One turn moves each row of this set onto another row. After a few examples, where does it send each row asked below?
dere: [ 19  -8 -16   3  -3 -17  -3  14  10  -6  14  -3  32   9   0  10  -4  -7
   2  17   8  11 -11  13   2 -18   4  -2 -20   8  -4 -22 -14  20  -1   5
  14]
Lem: [ 18 -10 -12   4  -6 -20  -4  11  14  -4  16  -1  32   9   2   4  -6  -4
   8  16   9   4  -5  11   2 -14   4  -4 -19   8  -6 -24 -13  21   1   6
  13]
muf: [  6 -22   9   4   9  -3  -3  16   9  13   0 -12   6   8  -5 -10 -18   5
 -32  15   8   6   8  19  -5  -4  -7   8 -10  -8 -16  18   6   7   3  13
  14]
nonat: [ 18   5  -5   7  14   6   5   4   9  12  -4   2 -14  11  10 -15  43  25
  20  -4  17  17 -17  25  -3   0  -1  22  -5  -7  20  11   3   9   6  -2
  15]
movas: [  9  25 -24  -4  -3  12  -2  13  -1  -1   6  -8 -20   4   4  12  27  31
 -12   8  11   7   1  10  -6  -1  -8   5  15   1  -5  -5  22   7  -2  13
 -13]
moso: [ 18 -10 -12   6  -4 -19  -4  10  14  -2  12   0  32  10   3   5  -6  -3
  10  14   9   8  -8  15   4 -15   4   1 -20   8  -7 -26 -14  23   0   7
  15]
Maso: [ 19  -9 -15   5  -3 -19  -3  12  12  -4  12  -1  31  10   3   9  -4  -5
   5  15   9  12 -12  17   3 -18   5   2 -20   9  -4 -25 -14  23  -1   6
  15]
zimiz: [ 15 -20  17  16  14  -4 -10   7  11   3   9  -8  -4   9   6  -3 -21  24
 -19  14  13  18   2  33 -13 -19   0  10  -8  -9 -16  11   5  24  -4  16
  15]
teba: [ 14  -3   0  10  18  -1   2   8  11   7  -4   9  14  20   8   1   0   6
   6 -23   8  16 -18  24  -7  -7  -5  25 -15  -3  41   8   9  -2   2   7
   5]
rozam: [ 18   1   5   5   7   1  -4   9  10  -9  18  -1  11  15   6   2  -3  12
   3 -19   6  -3  -7   8 -15  -9  -6   0 -12  -4  45  16  13  -4   1   8
   0]
tiveb: [ 17   6   1  -2  -1   8   4   8   7   4  15  -5 -12   6   5 -19  39  27
  15  -1  12  -7   0   3  -8   4  -6  -3  -1 -10  23  17   7   2   9   0
   9]
tiku: [ 14  -3   6  11  17  -6  -3   2  18   8  -1   8  14  22  11  -9  -4  11
  19 -25  10   1 -10  23  -5   2  -6  19 -13   0  33   9  11  -1   6   8
   5]
vero: [ 13  33   7  15  -7  30  -1  11  25  13   5 -11   6  24  -1 -10  14  17
  -4   4 -13  -3  11   7  -9  -2 -11  -2   0   3 -12 -29   9  18   6  -7
   3]
dopap: [ 14 -15  -4  -2  -1  32  -3  16   7   3  12   0 -18   4   4   4  16  -4
  12   9   9  -1  -6  14 -14 -14  -6  -1  -1  26 -26 -26   3  14  -7   9
   8]
lired: [ 20   9 -10   2  11  12   7  12   1   4   1  -4 -13   7   4  -4  46  19
   2  -1  12  20 -22  20  -6  -7  -1  15  -5  -7  28  17   3   3   3  -5
  11]
Reri: [ 13 -15  -7  -2   3  33  -2  17   7   7   6   1 -16   6   4   4  17  -8
  11   8   8   4 -10  18 -11 -12  -5   5  -2  28 -28 -26   2  12  -6   8
   8]
vut: [ 18 -10   8  15  20  -3 -15   6  14  -3   7 -15  -2  12   2   3 -19  14
 -24  15  14  13  -4  37 -11 -16   2   9  -9   1 -18  20   5  16  -5   9
  17]
vaden: [ 11  30   8  20  -3  28   1  11  26  20  -4  -5   5  26   3 -11  14  19
   2   1 -11   7   8  15  -7  -3 -10  10  -1   3 -15 -34   7  23   7  -6
   5]
bov: [ 15  38   2  14  -5  35   0  15  20   6   8 -15   5  23  -3   1  16  14
 -16   6 -15   4   4   7 -11 -11 -10  -2   0   5  -7 -25   8  17   3 -10
   2]
mapup: [ 14 -14  -6  -2   1  31  -4  15   8   6   8   0 -18   6   4   3  16  -6
  14   8   9   1  -8  18 -12 -11  -4   2  -2  27 -29 -26   2  13  -6   9
   8]
zegat: [  3   9   8  25  -4  -4  12  19   6  -5   2   2  22  18   4 -18 -23  -1
   4   3  -3   7  11  16  12  -8  -8  17 -13 -14   0  16  26  15  -2  -3
   6]
Mar: [ 12  22   4  29   2   0   3  16   4 -22   9  -5  17  19   4  -4 -21  -1
  -3   6  -2  12   0  24   6 -19  -1  13 -11  -7   3  23  26  16  -9  -7
   7]
nepom: [  8 -27  17   9   6  -4  -2  14   9  12   7  -7   0   8   2 -10 -21  18
 -23  13  10  14   9  21 -10 -12  -6  10  -9 -15 -14   8   5  18   0  18
  14]
vum: [ 13 -15  -7  -4   1  34   0  20   4   5   7   0 -16   4   2   6  17  -8
   7   9   7   5  -9  15 -12 -14  -5   3  -2  26 -25 -26   2  11  -7   8
   8]
ruraz: [  7  18   4  25  -1  -3   7  17   6 -14   7  -5  22  18   1 -12 -22  -5
  -1   5  -3   2   7  18  10  -9  -6  11 -12  -8   0  24  27  10  -4  -8
   6]
far: [  5  19 -24   1   5   7   1  10   4  15 -12   2 -18   8   9   4  27  31
   1   3  14  19  -2  21   2   6  -9  24  13   0 -13 -15  18  12   1  15
  -9]
Zon: [ 13 -15  -5  -5  -2  34  -1  19   5   4  11   0 -18   2   2   5  17  -6
   8   9   7   3  -8  14 -14 -15  -6  -2  -1  25 -24 -26   2  13  -6   9
   7]
bopot: [ 15   0   8   9  10  -5  -7   2  17  -2  12   2  12  19   8  -8  -5  15
  17 -22   9 -10  -3  13 -11   1  -7   3 -11  -1  36  13  14  -2   5   7
   2]
Tubov: [  7  24 -19  -3  -3   7  -5   9   6   4   5  -6 -18   6   6   2  24  34
  -1   6  13  -4   8   9  -4   9  -9   2  16   3 -13  -7  24   8   2  14
 -13]
zifa: [  8  22 -26  -1   2  12   1  14  -2   6  -5  -3 -20   5   6  14  28  30
 -12   6  11  21  -6  17  -2  -3  -8  18  13   0  -6 -11  19  10  -3  13
 -11]
vav: [ 16   2   2   5   6   3   3   3  11  12   5   1 -13   9  10 -24  38  29
  27  -4  16   1  -4  15  -5   6  -4  10  -3  -9  17  10   5   9   9   1
  12]
bok: [  4  19 -20   0   2   4  -3   6   9  14  -6  -1 -17   8   9  -3  24  33
   8   3  16   3   7  16   1  14 -10  15  15   2 -18 -13  22  10   4  14
 -10]
Fafe: [ 13 -12   3   8  18  -2 -11  10  13   5   2 -17   4  12  -4  -2 -17   2
 -32  16  10   5  -2  28  -5  -6  -3   7  -9   2 -20  26   6   6   0   5
  16]
kor: [ 18  -8 -14   3  -6 -18  -3  13  12  -6  17  -3  32   8   1   8  -5  -6
   2  16   7   5  -7  10   1 -16   4  -6 -20   8  -4 -22 -13  20   0   6
  13]
kab: [ 14  32   4  21   1  32   3  12  21  17  -6  -5   4  25   4  -2  16  17
  -4   2 -11  20  -1  21  -7 -12  -8  16  -3   3 -10 -35   5  25   2  -7
   6]
vas: [  6   7  11  29  -3  -4  13  18   3  -6   2   5  18  18   8 -14 -23   5
   6   2  -2  20   7  21   8 -18  -5  22 -13 -18   3  10  24  22  -5   1
   7]
zut: [ 16  38   0  18  -1  36   2  16  19   8   0 -12   4  23  -1   5  18  14
 -16   5 -14  18  -4  16 -11 -16  -7   9  -3   4  -5 -28   6  21   0 -10
   4]
bize: [ 17   0   0   5  11   4   2  13   6  -4   7   2  12  15   5   9   1   8
  -5 -20   5  13 -17  16 -12 -14  -5  13 -14  -5  48  12  10  -4  -1   8
   1]
popi: [ 19  10  -7  -4   3  14   7  14   1  -1  12  -9 -13   5   0  -7  43  19
   0   1  10   5 -12   7  -9  -5  -4   1  -3  -9  29  21   6  -1   5  -3
   9]
siz: [ 11  15   7  32   1  -2   8  16   2 -16   7   1  15  18   7  -5 -23   5
   2   3  -1  23   1  27   5 -24  -1  20 -12 -14   5  14  24  23  -9  -3
   6]

nepom moves to muf
nonat moves to vav
And these:
bok moves to Tubov
Reri moves to mapup
bopot moves to rozam
siz moves to vas
moso moves to Lem
kab moves to vaden

One turn moves each row of this set onto another row. After a few examples, where does it send each row asked below?
T: [ 18 -17   1   8   4 -19  -2 -24   1 -18   2  20  -4   6  -7   0  -3  10]
W: [ 16 -18  10  -8 -14   4  12   3  22 -24  16   4  10 -20   3   6 -28   4]
D: [ -4   5  -3  26  11  -2  -3   8  13 -10  -9 -16   8 -13 -19   8 -10 -24]
M: [ -2   2 -12  20   5  -3  -4  -9  -7  -5   8  -4 -13   1  14   5  11  -6]
G: [ 30 -11  -7  -5   5   4   5 -26  -5 -11   5  17  -1   0  -7  15   1   7]
H: [ -9   7   2   8   4  19  -9   5   7  -8 -17 -13  -4 -10  -6  11  -7 -25]
N: [ 11 -11  16  -4   3   5  -5 -10  15 -21 -23  12   6  -5 -27   8 -21  -9]
V: [ 12 -18   8  -9 -12   3  15   1  21 -15  11  10  11 -14 -12   2 -33   7]
Y: [  9   0  11  22  -7  -1  -5  -7  -9   1  14  -2  -3 -47   8  -2 -11 -13]
F: [ -1   1   1   4 -29  16  -3   5  10 -10   3   4  11 -33 -10  13 -19 -20]
J: [  5  -9 -25  10  10 -10  -6  -3  -9 -14  12  13 -11  -5  12   7   4 -10]
E: [  7 -10   5   9 -29   9  -7   5  14 -12   5   2   8 -41  -2  15 -16 -11]
B: [ 32 -26   1   6   0   0  -3 -26  -6 -17  -4  19  -9  -1 -10  10 -11   2]
K: [  3  -1 -16  13  23  -2  -2   3  -1   0  20   9  -9  -5  -1  12   6 -14]
Q: [ 18  -8  22   4  -4   2   1  -6   7 -13 -25 -12   0  -6 -25  13 -22 -12]
U: [ 16  -8   9  13   9  -8  13 -14  -5  -9  27   3  -5 -18   4 -10 -25  14]
X: [ 23  -5   6   8  -7   3   4 -21   9 -20 -23  -9  16  -7 -24  12 -15  -4]
A: [  3  11   2  27  -8   5  -5 -10 -15  -4  19  -2  -5 -37   5   0 -11 -13]
S: [ -9   8  -3   9   6  -8  -2  17   4  -9  -9 -19  -2  -9  -2  10  -8 -24]
R: [ 19 -10  16   6   9  -7  14 -10   0 -12  26   0  -3 -26  14 -11 -22   1]

X moves to D
U moves to V
Y moves to R
And these:
J moves to B
H moves to M

